[[ 2.67  3.91 -0.14  1.96  1.97]
 [ 2.40  0.00 -1.46 -1.94  0.16]
 [ 4.13  0.25 -0.16  1.59  0.96]
 [ 1.70  0.00 -1.12 -0.93  1.04]
 [ 1.66  0.00 -1.01 -1.34  0.98]
 [ 1.95  0.00 -1.18 -1.57  0.71]
 [ 1.79  2.35 -1.17  0.76  1.64]
 [ 0.51  6.31 -0.62  1.10  2.74]
 [ 1.97  0.74 -1.49  0.28  1.22]
 [ 0.99  2.43 -0.67 -0.45  1.81]]
|
[[ 1.96  1.97  2.67  3.91 -0.14]
 [-1.94  0.16  2.40  0.00 -1.46]
 [ 1.59  0.96  4.13  0.25 -0.16]
 [-0.93  1.04  1.70  0.00 -1.12]
 [-1.34  0.98  1.66  0.00 -1.01]
 [-1.57  0.71  1.95  0.00 -1.18]
 [ 0.76  1.64  1.79  2.35 -1.17]
 [ 1.10  2.74  0.51  6.31 -0.62]
 [ 0.28  1.22  1.97  0.74 -1.49]
 [-0.45  1.81  0.99  2.43 -0.67]]

[[-8.28 -0.96 -6.71 -1.39 -2.52  5.26  0.22 -5.57 -3.60 -6.98 -3.48  4.23
   2.79 -8.28  7.46]
 [-0.56  2.28  2.95 -4.98 -0.30 -1.64 -2.31  0.35 -0.13 -0.85 -4.25 -2.43
   0.22  1.47 -2.82]
 [ 1.44  4.32 -5.11 -2.20 -5.59  2.03  2.76  4.95  1.46 -0.09 -0.21  0.72
   1.66  2.36  3.79]]
|
[[-8.28  7.46 -8.28 -0.96 -6.71 -1.39 -2.52  5.26  0.22 -5.57 -3.60 -6.98
  -3.48  4.23  2.79]
 [ 1.47 -2.82 -0.56  2.28  2.95 -4.98 -0.30 -1.64 -2.31  0.35 -0.13 -0.85
  -4.25 -2.43  0.22]
 [ 2.36  3.79  1.44  4.32 -5.11 -2.20 -5.59  2.03  2.76  4.95  1.46 -0.09
  -0.21  0.72  1.66]]

[[-0.24 -2.17 -0.14 -0.45  0.29]
 [ 0.19 -0.57 -2.47 -0.75 -0.82]
 [ 0.63 -2.49  0.09 -1.59  1.30]
 [-0.92 -0.51 -0.32 -6.72  1.87]
 [-0.37  4.32 -0.11  0.44  0.45]
 [ 1.36 -2.28 -1.79 -0.96  0.52]
 [-0.52 -2.99  1.72  1.08 -1.33]
 [-1.90 -1.24  1.39 -1.60  0.85]
 [ 0.50 -0.56  0.23 -4.44  1.00]
 [ 0.48 -1.97 -2.00  0.70 -0.01]]
|
[[-0.45  0.29 -0.24 -2.17 -0.14]
 [-0.75 -0.82  0.19 -0.57 -2.47]
 [-1.59  1.30  0.63 -2.49  0.09]
 [-6.72  1.87 -0.92 -0.51 -0.32]
 [ 0.44  0.45 -0.37  4.32 -0.11]
 [-0.96  0.52  1.36 -2.28 -1.79]
 [ 1.08 -1.33 -0.52 -2.99  1.72]
 [-1.60  0.85 -1.90 -1.24  1.39]
 [-4.44  1.00  0.50 -0.56  0.23]
 [ 0.70 -0.01  0.48 -1.97 -2.00]]

[[ 5.79 -5.11  2.56 -1.20  6.69  7.61]
 [-0.92 -0.11  2.40 -3.95 -3.20  6.32]
 [ 7.57 -3.52 -2.67  1.09  6.34 -0.12]
 [-1.71 -5.33  2.33  3.51  3.81  2.03]]
|
[[ 6.69  7.61  5.79 -5.11  2.56 -1.20]
 [-3.20  6.32 -0.92 -0.11  2.40 -3.95]
 [ 6.34 -0.12  7.57 -3.52 -2.67  1.09]
 [ 3.81  2.03 -1.71 -5.33  2.33  3.51]]

[[-1.79 -0.99 -2.26  0.07  2.49  3.87 -0.55 -0.57]
 [-0.83 -0.35 -3.03 -0.23  2.04  5.23  0.86  3.38]
 [-0.99 -3.94 -5.46  3.20 -2.19  6.10 -0.38 -1.03]
 [ 0.97 -2.02 -1.92  2.21 -4.14  0.78  0.23 -0.18]
 [-1.06 -1.15  0.13  0.84  0.05 -0.34 -1.51 -3.99]]
|
[[-0.55 -0.57 -1.79 -0.99 -2.26  0.07  2.49  3.87]
 [ 0.86  3.38 -0.83 -0.35 -3.03 -0.23  2.04  5.23]
 [-0.38 -1.03 -0.99 -3.94 -5.46  3.20 -2.19  6.10]
 [ 0.23 -0.18  0.97 -2.02 -1.92  2.21 -4.14  0.78]
 [-1.51 -3.99 -1.06 -1.15  0.13  0.84  0.05 -0.34]]

[[ 1.77 -0.06  0.21  0.08]
 [-1.17  0.04  0.24  0.04]
 [ 0.90 -0.22  0.26  0.25]
 [ 3.54 -4.56 -6.18  6.72]
 [-1.18  0.24  0.50 -0.18]
 [ 1.86  0.61 -0.78  8.04]
 [-5.53 -6.71 -3.77 -1.56]
 [ 2.09 -4.78 -5.79  5.94]
 [ 1.55  2.66 -6.61  0.77]
 [ 0.62  0.24  0.42 -0.12]
 [-5.65 -7.07 -3.32 -2.04]
 [-2.95  3.83 -4.11 -6.48]]
|
[[ 0.21  0.08  1.77 -0.06]
 [ 0.24  0.04 -1.17  0.04]
 [ 0.26  0.25  0.90 -0.22]
 [-6.18  6.72  3.54 -4.56]
 [ 0.50 -0.18 -1.18  0.24]
 [-0.78  8.04  1.86  0.61]
 [-3.77 -1.56 -5.53 -6.71]
 [-5.79  5.94  2.09 -4.78]
 [-6.61  0.77  1.55  2.66]
 [ 0.42 -0.12  0.62  0.24]
 [-3.32 -2.04 -5.65 -7.07]
 [-4.11 -6.48 -2.95  3.83]]

[[-2.74 -0.11 -6.12  0.26]
 [ 1.92  2.00  8.21  0.64]
 [-3.11 -0.07 -7.04  0.34]
 [-3.14 -0.07 -6.66  0.16]
 [ 3.95 -1.33 -1.52  2.65]
 [ 3.94 -1.43 -1.47  2.54]
 [ 3.92 -1.41 -1.48  2.51]
 [-1.11 -3.93 -3.27 -3.76]
 [ 3.97 -1.29 -1.55  2.70]]
|
[[-6.12  0.26 -2.74 -0.11]
 [ 8.21  0.64  1.92  2.00]
 [-7.04  0.34 -3.11 -0.07]
 [-6.66  0.16 -3.14 -0.07]
 [-1.52  2.65  3.95 -1.33]
 [-1.47  2.54  3.94 -1.43]
 [-1.48  2.51  3.92 -1.41]
 [-3.27 -3.76 -1.11 -3.93]
 [-1.55  2.70  3.97 -1.29]]
